One turn sends every row of this set to another row. A few are shown first. Where does it send the rows asked after them?
Q_139: [  1   6   5  16  10  23  -1   5  13  -4   6  -3  22  12  -4   2 -10   8
  27  -4 -22]
Q_975: [ -3   3  17  10  21  15  -4   0  10  -3   2  -8   1   3 -13 -20   6   1
  15   2   3]
Q_804: [  4   3  21  12   9  20 -12  13  19  13  18  -4  14   4 -28   3   9  -6
  21  15   6]
Q_72: [ -2  13  16   7 -11  20  -1   9  15  -8  12   1   5  12  -3  -3  -8  10
  17   1   9]
Q_694: [  6  -8   2  25  14  19 -13   2  13  -6  13  -9   3   2 -31  -2  -3   4
   9   6  -1]
Q_482: [ -7   8  19   8 -11  18  -4  13  10  -7  11  -4   6  16   1  -6  -2   3
  16  -1   9]
Q_370: [ 11  17  11  14  12  24   0   3   1  10  17  -5  15   6 -14  15 -15   9
  15  -6   3]
Q_110: [ 16  11  17  19  11  20   1  11   4   0  10  -6   4  20 -14  21  -2  -7
  25  -1   0]
Q_611: [  1   9   7  11  10  28  -1  -3  22  -3   4  -4  26  16  -7  -1  -9  10
  25  -1 -10]
Q_206: [ -1  10   8  15   8  28   0   1  17  -8  -3  -5  23  14  -5  -2  -6   5
  21  -5 -15]
Q_918: [ 18   9  17  16  14  22   3   8   8   7   9  -6   5  15 -15  20  -2  -9
  21  -2   1]
Q_631: [ -4   7  17   5 -11  20  -2  17  14 -11   9   0   7  14  -3  -3  -8   4
  17   1   7]
Q_794: [  1   1  19  15   3  19 -15  12  15  13  20  -5  21   5 -26   3  13  -3
  22  12   5]
Q_992: [  9  15   7  15   9  22  -2   5  -1   4  17  -6  18   5 -16  18 -16   7
  14  -6  -1]
Q_616: [  0  -2  17  23   8   6   1  14   7   6  25  -3  11  10 -12  -1   5  -6
  33  11   6]
Q_164: [-2 -4 10  3  2  3 -5 11 11 -1  6  0 10 14  0 12 -6 -2 14 -4 -3]
Q_551: [  6  -5   6  28  15  22 -12   4   9  -8  12  -8   4   5 -31  -3  -8   4
  12  13  -3]
Q_645: [ -4   4  19   9  20  17  -2   2   9  -5   2  -4   4  -1 -11 -19   5  -2
  14   2   2]
Q_656: [ 21  -1  15  21  13  23  -1   3  16   5  25 -17   6  13 -24  -4  -6  12
  14   5  -6]
Q_879: [-13  12  17   9  -7  25  -5  13   9 -11   7  -3   3  13  -6  -3  -5   3
  17  -1   2]
Q_286: [  8  18  14  14  16  24  -3   8  -1   4  12  -5  21   2 -14  13 -18   5
  12  -6   2]
Q_832: [  3  15   3  23  12  14  -7  -4   8  -7   9 -15  18  22 -11  -6   2   4
   6  -6  -7]
Q_479: [ 21  -7  19  19   8  26  -3   7  14   8  20 -18   8  11 -21  -4  -3  16
  11   4  -2]
Q_113: [ -1  -1  19  22   4   3  -2  11   9   6  25  -4  10  12 -15   2   9  -3
  33   5   7]
Q_790: [ 19  -6  16  23   9  22  -2   6  19   7  23 -13   5  12 -17   0 -12  13
   7   5  -7]
Q_743: [ -3  -4   9   4   2   5  -6  16   7  -2   5   3  11  16  -3  10 -11  -1
  19  -2  -2]
Q_709: [  7  -5  19  19   5   9 -22   7  10   0   5  -2  11  -7  -9 -14   3   7
  23   1   6]
Q_769: [  1  -2  16  22   8   3   2  12   6   8  24  -2   9   9 -15   3   2  -6
  32   9   7]
Q_372: [-4 -5 13  4  4  4 -6 13 10  1  5  1 10 17 -3 12 -4 -5 18 -4  0]
Q_876: [ 18  -8  14  17  12  27  -6   1  20   7  22 -15   5  13 -23  -2  -6  13
  11   4  -4]
Q_888: [ 10   0  24  18   4  14 -17   9   7  -4   3  -5  11  -7  -9 -16   6   9
  24  -2   5]
Q_301: [ 17  10  21  20  14  21  -2   8   6   1   9  -7   6  18 -17  22  -3  -6
  24  -2  -1]
Q_618: [  7  -5   3  26  17  22  -9   1  11  -9  11  -7   5   5 -31  -5  -7   0
  13   9  -4]
Q_429: [  0  12   5  18   8  24   0   0  19  -4   2  -3  28  13  -7  -4  -9   7
  22  -4 -13]
Q_450: [  2   8  15  18   8  23 -11  11  21  13  22  -5  18   6 -22   2  15  -3
  18  15   4]
Q_210: [ -1  11  11  15   8  22   1   4  18  -7   1 -10  30  16  -4  -3  -5   5
  26   1 -13]
Q_630: [  5  -2  23  24   1   9 -18   8  13  -1   5  -8   8  -1  -3 -12   4   4
  29  -7   5]
Q_300: [ -6   3  19   7 -13  17  -6   9  11 -14  13  -4   7  12  -4  -3  -6   6
  14   5   7]
Q_310: [ 10  19   8  11  13  22  -1   3  -4   7  23  -7  15   7 -18   7 -13   4
  12  -2  -2]
Q_303: [  2  12   3  25  11  13  -8  -3   3  -8   5 -12  16  20 -13  -8   1   4
   6  -6  -9]
Q_506: [ 11  -2  24  17   9  15 -21   3  10  -4   8   0  11 -10  -7  -7   6   6
  26  -3   5]
Q_573: [ 25  -6  16  14  12  21  -4   2  20  11  19 -16   6  11 -20  -1  -5   3
  17   7  -7]
Q_734: [ 10   3  20  20   2  12 -16   8  13  -3   5   3  15  -9  -8 -13   3   9
  24  -5   4]
Q_205: [ -3   7  20   9  19  17  -7   2   8  -8  -2  -5   2   3 -15 -18   5   2
  19   3   0]
Q_163: [  0   3  13  15   3  17 -19  11  18  11  17  -9  16   2 -26   0   8  -8
  15  11  10]
Q_7: [  4  14   1  24  13  16  -3  -3   4  -5   9 -11  19  22 -12 -12  -2   2
   6  -4  -7]
Q_375: [  3   3  19  13   2  24 -12  21  21   9  16  -3  20   4 -26  -1  12  -2
  18  11   5]
Q_602: [  9  11  13  13  10  25  -6   2  -3  11  17  -7  23   6 -18  14 -14  10
  14  -5   4]

Q_790 moves to Q_286
Q_375 moves to Q_479
Now find these:
Q_832 moves to Q_164
Q_709 moves to Q_804
Q_205 moves to Q_113
Q_879 moves to Q_630
Q_372 moves to Q_975
Q_876 moves to Q_370

